In the rows, 128 means zero.
Each row of A is roughly a mix of the hidden directions of one of a few groups; one row fits no group.
A, 95 rows:
[[108 122 133 125 138 138 109 105 143 113  77  76 157 190 122]
 [142 165 138 104  98 124 137 175 172 112 140 116 158  72 121]
 [159  65 114 117 114 124 101  85  97  97 126 129 116 168 142]
 [107  96 114 122 136 138 125 118 137  70 117 125  52 112 110]
 [161 123 140 107 143  77  92 178 136 130  94 157 155 115 156]
 [101 108 137 112 118 100 117 124 164  71 103 110 144 116  68]
 [184 102 123 105 117 103  88 154 151 140 111  97 168 160 119]
 [135 131 148 152 150  64 119 183  99 164  97 138 122 128 136]
 [114 130 117 151 141 177 146  73 105 165 169 155 130 132 100]
 [132  99  97 106 100 143 138  63 141 122 179 144 135 163 134]
 [141 141 139 145 160 101 116 184  99 175 104 148 119 138 172]
 [204 119 128 104 116 131  95 110 130 112 102 102 144 123 174]
 [172 126 121 134  79 144 146 127 125 145 184  96 139 104  86]
 [120 129 126 158 139 145 149 151  80 145 159 164  66  97 135]
 [165 119 130 136 116 175 113 100 116 147 138  94 180 143  79]
 [195 147 117 123 101 124 143 106 147 145 153  97 103  79 145]
 [124  81 102 104 114  96 125  82 149  85 129 124  86 158 143]
 [ 99 106 113 127  93 157 151 109 101 126 188 148 145 176 133]
 [158 160 155 142 120 118 127 160  98 172 132 138 195 109 137]
 [ 82 145 145 136 129 104 140 151 162  99  95  85 119 110  76]
 [165 128 139 146  94 165 132 122 105 135 152  84 159 108  73]
 [133 143 125 134  98 162 149 103 153 129 158  82 144 105  64]
 [160 110 137 140 149  61 114 125  92 148 106 166 108 113 159]
 [101 132 154 148 172  95 108 139 130 121  63 124 130 111  83]
 [ 91 121 147 145 129 100 122 165 117 114  79  78 133 175 110]
 [154 172 136 142 124 137 141 152 159 156 121  68 122  85  95]
 [130  77 142 136 114 111 102 125  83  87  92 100 135 172 117]
 [114 140 120 149 126 189 152  72 110 156 170 130 140 137 104]
 [124 104 146 109 115  72 112 140 121  60  90 139 127 109 149]
 [104 144 145 128 142 127 115 170 166 114  88  91 149 115  68]
 [ 70 119 114 117 161 129 128 145 154 123 146 197 114 122  98]
 [139 135 126 125 133  98 130 158 109 136 115 143  91 142 216]
 [ 71 133 117 119 154 133 132  82 156 117  99 126 125 184 155]
 [152 129 107 127 109 150 151 106 129 157 202 163 120  95 112]
 [ 81 133 144 163 168 121 131 123  81 161 100 151 136 171 138]
 [102 174 143 148 147  94 151 172 150 164 124 134 122  84 100]
 [156 123 119 135 131 167 115 100 118 180 145 113 179 177 110]
 [149 127 128  96 153  88  96 143 153 137 108 185 166 121 162]
 [104 118 119 107 135 107 133 123 155  74 126 164  72  82 137]
 [132 153 116 129 128 140 150 102 129 187 182 173 163 131 147]
 [192 137 140 125 120 154 100 188 116 148 118  98 155 115 133]
 [ 99 122 110  92 142 135 124 120 161  79 119 164  89 127 181]
 [115 126 152 142 131 131 108 171  94 133  87  97 171 183 136]
 [161 129 143 139  78 126 133 131 113 129 131  54 168 144 106]
 [122 100 113 131 114 108 147  85  90 131 171 180 105 142 164]
 [133 163 139 152 133 142 146 132  92 195 157 156 171 131 148]
 [132  99 139 135 134 138 100 124  73 133 109 143 175 189 151]
 [108 123 102 133 111 171 158  71 141 133 175 107 104 150 104]
 [ 94 104 129 151 150  93 140  82  97 133 139 185 107 118 100]
 [145 129 123 121 160 121 101 134 125 184 117 161 174 176 161]
 [154 135 127 152 134 166 127 121  91 196 156 132 166 156 120]
 [100 170 148 128 127 110 148 162 161 107 119 126 125  58 102]
 [121 103 135 128 137 173 100  98  91 114 109 134 178 183 133]
 [148 103 125 105 108  94 104 160 136 113 102  96 143 187 168]
 [120  94  91  91 136 115 114  95 186 107 128 130  97 169 136]
 [138 154 151 146 139 139 119 136  97 176 110 121 202 156 138]
 [139 150 138 153 133  76 151 113 137 141 115 106  83  67 103]
 [122 154 120 125 173 122 127 167 145 155 117 169  81 104 173]
 [116 114 103 136 142 127 130 122 154 152 117  75  78 191 121]
 [128 142 105 132 125 120 157 130 128 192 184 162 117 150 164]
 [ 79 176 120 140 146 141 169 116 166 164 155 139 112 106 105]
 [ 96 168 139 155 133 155 152 156 145 151 130  86 129 110  68]
 [124 137 119 129  84  86 170 147 124 128 164 116  82 128 177]
 [143 143 143 137 127 142 115 121 117 165 109  92 202 174 122]
 [ 92 130 109 157 154 156 152  85 133 162 144 115  84 150  89]
 [158 116 120 129 143 101 105 173 117 184 121 131 136 182 161]
 [121 157 127 120 126 104 143 147 186 109 116  97  89  73 106]
 [141 124 131 149 112 190 132 108  96 145 162 114 163 129  74]
 [ 84 141 135 125 147 112 132 122 173  86  91 112 102  91  86]
 [131 105 120 124 139 171 113  75  88 122 130 163 144 168 170]
 [137 105  96 119 149 150 112  95 143 172 143 134 136 201 136]
 [144 157 152 152 125 145 128 134  94 178 125 114 200 146 126]
 [187 115 129 115  96  99 107 165 142 146 129  83 166 145 114]
 [140 100 110 126  98 153 126 116 144 121 143  60 121 173  85]
 [134 139 127 148 120 171 132 154 136 157 133  60 131 147  74]
 [156 113 117 130 143  98 110 179 115 181 127 137 118 176 164]
 [175  94 135  98  84 117  99 142 114  83 127 120 171 135 148]
 [104 156 132 125  95 158 157 119 144 135 178 130 188 116  93]
 [119 147 150 139 168 118 108 152 100 161  86 157 167 153 168]
 [136 134 114 156 148 181 132 117 113 194 148 107 123 169 108]
 [100 171 135 130 165  95 142 151 152 145 108 165 101  87 160]
 [155 149 136 120 116 141 121 133 174 112 106  64 143  93  84]
 [149 120 117 127 100 150 142  66 142 121 168 114 140  99  73]
 [122  85 122  96 112 133 104  94 122  67 118 144 151 167 156]
 [133 158 129 113 140 101 135 156 173 114 115 137  87  58 140]
 [109 128 147 109 122  65 122 156 139  75  89 141 128 103 156]
 [129  81 126 123  99 137 124  67  95  80 150 148 144 131 105]
 [149 122 138 154 111 129 133 107 109 158 149 104 169 118  51]
 [143 165 132 133 128 104 145 147 171 135 116  88  91  67 108]
 [130  96 120 133 123 138 114 112  96 149 129 114 155 216 144]
 [114 162 145 127 154 108 132 141 113 146 122 196 153  98 177]
 [167  84 119  97  79 120 106 127 135  82 134  92 146 156 130]
 [144 127 154 106  92  99 112 177 127  81 107 114 177 109 137]
 [ 81 134 118 110 111 152 150  97 174  71 134 106 107 116 107]
 [184  98 115 105 101  74 122 101 131 113 147 149 111  99 154]]

Here is one row of each group, with its name. Which group are the others in?
[127 157 122 135 109 158 159  84 129 172 183 138 171 129 121]  (100)
[130 145 115 116 148 105 141 116 161 120 124 153  62  77 163]  (53)
[131 161 161 119 117 106 123 190 128 111 107 137 174  82 140]  (89)

[110 154 141 123 139 110 130 147 113 157 127 178 181 147 185]  (89)
[108 120  96 132 142 161 149  86 129 153 179 169  85 140 134]  (100)
[120 165 151 149 158 116 128 185 135 137  86 111 102  81 114]  (89)
[113 130 107 100 123  70 143 144 172 125 142 156  92 131 176]  (100)
[102 117 109 146 131 185 144  75 120 136 148 102 103 169 104]  (100)
[ 97 143 148 132 167 142 107 106 120 128  69 131 178 165 144]  (100)
[146 133 132 157 113 185 137 104  93 160 155  96 157 140  87]  (100)
[117 104 116 112 160 148  94  88 151 121  88 116 149 191 125]  (100)
[156 132 134 161 118 152 136 126  76 190 159 119 161 152 117]  (53)
